One turn moves each row of this set onto another row. After a few examples, where does it send each row asked below?
J_624: [ -2  16   5 -36   0  -3  -3  17 -19  -8  12  25  -6  15 -11  13 -10]
J_241: [-15  11  13   4   5   3 -14  20 -20  16   3  10   7   9   0  -6   5]
J_300: [ -2 -10   4 -29   2 -14 -16  14  -9  -3 -18  20 -19   8  -6   2  -1]
J_789: [  9 -16  22 -14   5  -6  -7  13  -7  -2   4  23 -16  15  -8   5  -2]
J_422: [  1  22   7  -2   9  -5  -7  21 -24   6  -8  34 -10  13  -8   5 -12]
J_813: [ -2  28  12  -4   9   2  -7  15 -27  10 -11  26 -17  15  -4   0  -6]
J_469: [ 15 -11  30 -19   1  -9  -7  12   0  -2   2  20  -8  15  -5   3  -3]
J_463: [  0  -3  19 -40   7   0  -7   5  -9  22  -3  12  19   5  -5   3  -1]
J_158: [ -6  16  22  -3   1  -5 -11  24 -10  15   1  12  20   8   2  -6   1]
J_394: [ -6  -5   8 -31   1  -9 -14  11 -10   0 -20  13 -24   8  -2  -3   1]
J_334: [  3  -7  10 -31   0 -18 -15  16  -4  -5 -20  21 -11   6  -5   2  -3]
J_619: [  4 -13  24 -14   5   3  -8   8 -11   3   3  15 -24  17  -4   3   3]
J_964: [  7  -7  33 -19   2   4  -8   7  -6   5  -1   9 -21  17   1  -4   3]
J_61: [ -5  -1  16 -37   9   7  -7   2 -16  25  -1   7  11   6  -3   1   3]
J_918: [ -6 -11   5 -32  12   0  -7   6 -19  21   2  18  11   5 -12  10   0]
J_735: [-10  18  21  -2   2   2 -11  19 -14  17   2   8  12   9   5  -9   5]
J_921: [ -6  25  11 -41  -2   7  -3   9 -19  -2   9  13 -13  15  -2   3  -6]
J_76: [ -6  11  15   3   4  -8 -12  24 -12  12   5  20  21   7  -2  -1   0]
J_178: [  8  28  15  -5   8 -12  -5  21 -17   4 -10  36   1  12  -5   3 -15]
J_173: [  0  27  16 -44  -3   0  -2  11 -11  -4   8  17  -3  14  -1   3  -8]
J_104: [-12   7  10   5   5  -3 -12  24 -18  14   5  18  14   8  -5   0   3]
J_701: [ 13  -5  36 -22   0  -3  -8  10   2   3  -1  14 -11  16   1  -3  -1]
J_164: [ -6  10   2  -8   0 -11 -10   0 -35   4  -7  32  14  14  -9   0  -2]
J_86: [-11  14   6  -9   0  -2 -11  -6 -38   8  -9  22   5  15  -4  -4   4]
J_566: [  8  36  23 -11   6  -7  -7  19 -12   8 -13  28   0  12   0  -6 -13]
J_442: [  0  24  18 -18  -6 -11  -9  -4 -24   8 -13  23  20  13   1 -11  -2]
J_12: [  1  15  10 -13  -3 -17 -11   0 -25   4  -9  32  24  13  -7  -2  -4]
J_667: [  3  20  11 -41  -2  -6  -1  16 -14  -8  11  24   1  13  -7  11 -12]
J_525: [  2  -2  14 -36  -2 -16 -14  15  -1  -2 -21  15 -12   6   1  -4  -2]
J_542: [ -1   0  14 -35  -1 -10 -16  11  -4   1 -23  11 -19   8   2  -6   2]
J_51: [  1  -8  11 -35   9  -4  -7   9 -13  19   1  20  20   4  -9   8  -3]
J_218: [  2  36  21 -10   5   3  -5  14 -19  11 -14  21 -11  14   2  -7  -6]
J_671: [ -8  22  16 -17  -4  -2 -11  -8 -30  12 -13  17  10  15   1 -12   4]
J_476: [ -9  -6   9 -34  11   7  -8   3 -22  23  -1  10   5   6  -6   6   4]
J_599: [ -8  17   4 -37   0   5  -4  11 -23  -4  10  19 -14  15  -6   9  -5]

J_164 turns into J_12
J_476 turns into J_918
J_241 turns into J_104
Now find these:
J_599 turns into J_624
J_218 turns into J_813
J_701 turns into J_964
J_300 turns into J_334

